Where one turn sends some rows of the set: a few examples, then the rows asked
Nizor: -6 1 11 -15 -14 15 -1 -26 15 8 16 -36 20 16 -52 -11 38 -20 36
gira: -24 3 21 7 -28 -12 -1 10 9 9 4 27 -17 4 -49 2 -29 -5 22
Kubip: -28 13 17 6 -34 -9 -2 4 10 9 1 17 -9 6 -49 8 -28 -5 29
rofu: 7 5 -5 -44 8 -16 -18 -1 -32 34 6 13 -37 11 -21 -3 -21 6 -17
duk: 13 9 2 -37 11 -18 -13 -4 -26 27 6 12 -38 5 -18 7 -26 4 -23
tez: 10 24 6 -12 27 31 -41 -35 0 25 41 -26 15 4 -13 25 13 0 37
fer: -25 34 34 -4 -16 -5 0 -21 35 -4 13 -6 10 9 -14 -24 18 -14 -8
vof: 16 16 -11 -33 24 -16 -13 4 -20 18 23 29 23 39 4 15 -2 -14 -13
kemab: 12 2 -6 -41 17 -8 -15 7 -27 32 10 17 -41 9 -25 7 -21 11 -14
rari: -13 8 15 -26 -8 20 -29 -5 4 1 41 27 -33 8 -36 -6 -44 -32 21
sunu: -32 8 21 2 -36 -7 5 0 9 18 1 24 -14 4 -47 3 -22 0 28
foled: 36 -1 -7 -27 38 21 -7 -23 -9 24 17 -27 14 13 6 -26 8 6 31
Suro: 17 18 -13 -30 34 -16 -7 1 -19 12 30 28 25 30 2 18 -5 -5 -8
nup: 40 -6 -14 -29 37 10 -9 -18 -8 21 21 -18 6 5 2 -26 11 5 33
Lino: 36 -7 -7 -26 41 16 -2 -24 -11 22 20 -19 5 18 9 -23 11 10 31
Lini: 13 3 -2 -42 19 -11 -16 1 -39 29 6 12 -36 18 -16 7 -19 4 -15
Zuvob: -17 21 16 -27 -7 14 -25 -12 4 0 49 24 -38 10 -33 -6 -43 -31 11
Zulo: -19 11 8 -34 -3 11 -30 -3 -4 -6 46 23 -33 4 -36 -6 -41 -33 13
sil: -4 7 12 -10 -13 16 0 -16 25 7 18 -30 18 17 -59 -12 36 -21 30
mape: 16 15 -7 -36 26 -18 -15 -3 -18 15 31 27 21 35 9 9 -7 -17 -12
Fele: 36 -10 -9 -27 41 21 -7 -21 -9 26 27 -22 4 8 9 -26 7 0 25
sufar: 6 23 14 -8 23 29 -34 -42 2 23 39 -34 8 6 -19 24 13 12 30
lome: -26 5 18 0 -34 -12 -1 7 10 8 1 24 -9 -5 -52 -1 -24 -6 23
Par: -4 1 8 -13 -11 14 4 -17 23 7 18 -28 17 19 -54 -4 47 -19 35
Nibup: -16 37 32 -8 -10 -3 4 -19 40 3 6 -6 9 13 -17 -19 26 -19 -11
sov: 12 25 11 -5 28 33 -40 -39 1 28 31 -27 6 5 -15 23 6 5 38
Sis: -23 43 31 -4 -11 -3 0 -19 42 1 13 -5 9 10 -16 -9 23 -16 -4
nuno: -12 2 6 -12 -11 20 5 -14 22 9 21 -31 24 25 -47 -11 39 -23 34

Lino turns into -> Nizor
Suro turns into -> sufar
Now find these:
duk turns into -> Fele
sov turns into -> Nibup
foled turns into -> sil
sunu turns into -> rofu
Zuvob turns into -> mape

Where one turn sends some rows of the set: a few examples, then the rows asked
Kirav: 10 -19 5 3 -34 2 -30 29 -36 -5 8 -3 -16 37 4
bise: -1 7 -12 29 9 -9 -22 41 19 19 4 76 -21 -14 11
Kis: -30 -16 -3 17 -22 -5 -25 51 -33 8 28 55 -5 13 12
riru: 4 6 -4 31 27 -19 -24 70 20 34 4 20 6 -13 18
gofen: -5 -11 3 7 -19 -2 -37 35 -42 5 3 -2 -10 47 8
Kopaf: 18 -1 -7 12 -20 -10 -6 65 27 18 19 -32 -15 20 11
gumum: 2 -14 -2 25 15 2 -15 -4 13 6 20 23 -40 58 9
zazu: 4 -22 8 -1 -39 -3 -31 32 -28 -4 7 -7 -14 36 11
vepar: 5 -13 2 8 -24 2 -33 29 -43 -1 6 0 -14 42 3
lurud: -29 0 -15 1 10 -13 -32 40 50 14 8 -2 -8 18 23
Gadim: 10 -1 -10 24 -6 -6 -19 38 27 10 6 74 -27 -23 9
pezu: 37 -2 -11 18 -24 1 -1 56 17 7 22 -27 -22 15 -1
fomas: -5 -24 6 13 1 -7 -16 3 33 6 21 14 -37 53 21
genu: -5 0 -7 20 -2 -15 -23 46 35 19 3 70 -20 -18 19
ledod: -10 -14 7 0 -25 -7 -38 37 -32 7 3 -6 -8 46 15
Fef: 26 -15 -18 9 -15 10 -13 14 38 -21 21 7 -31 -7 -6
lan: -18 -27 0 10 -41 -3 -20 47 -24 -2 33 53 -12 2 11
Peka: 3 -4 -7 20 -8 -11 -20 42 34 13 7 70 -23 -23 15
zemu: 45 -9 -5 34 2 -3 -11 50 16 6 14 23 -13 -34 -1
mupet: -8 6 -10 24 6 -13 -25 46 27 22 3 72 -19 -14 17
giv: 27 2 -30 27 12 21 -16 8 8 -16 18 19 -30 5 -22
teze: -28 18 -24 19 39 -4 -34 34 20 19 5 11 -7 29 8
rim: 38 5 -11 43 22 0 -13 51 -1 14 10 30 -10 -23 -7
selod: -9 -14 0 22 18 -3 -17 2 18 12 19 21 -36 61 16
Kisi: 0 18 -33 32 39 13 -26 19 -1 4 9 21 -18 24 -14
San: -21 -17 -4 19 -25 0 -22 46 -37 3 30 57 -10 9 5
Las: -6 -19 9 -4 -34 -7 -34 37 -25 2 5 -8 -10 40 16
nagu: 5 11 -11 18 -2 -11 -12 70 17 29 14 -29 -9 31 13
gen: -2 -17 -12 -5 -16 -6 -22 30 60 -5 16 -4 -20 0 16
Dunit: 6 -26 4 15 -2 -1 -13 -3 29 0 23 17 -42 50 16
Tufo: 42 7 -18 29 -10 8 -1 50 -1 7 21 -19 -24 19 -11
zafor: -14 -23 -3 16 -34 1 -20 45 -32 -2 32 57 -12 4 6
lugu: 11 -7 2 21 6 -22 -20 69 36 25 8 14 2 -25 23
Let: -11 -19 3 16 11 -7 -17 5 28 12 19 16 -35 59 23
namop: 10 19 -18 29 11 -4 -12 65 -1 29 14 -21 -10 36 2
meget: -33 -20 1 11 -29 -9 -25 55 -24 8 29 52 -4 10 18
muma: 18 12 -11 42 35 -9 -21 62 1 28 5 28 0 -13 3
lem: 9 -22 1 22 5 3 -12 -5 19 -1 23 21 -43 52 10
Musi: 32 -14 2 21 -7 -14 -12 59 35 11 13 15 -8 -34 13
kema: -28 -25 2 7 -38 -8 -22 52 -19 4 31 50 -8 5 17
zat: 8 2 -13 29 3 -6 -20 38 19 13 6 78 -26 -19 6
bafo: 28 17 -21 35 8 6 -6 54 -11 18 17 -17 -19 30 -9

gofen turns into -> ledod
Kopaf turns into -> pezu
Kis turns into -> meget
Now find these:
lurud turns into -> gen
selod turns into -> Let
zemu turns into -> rim
Gadim turns into -> zat

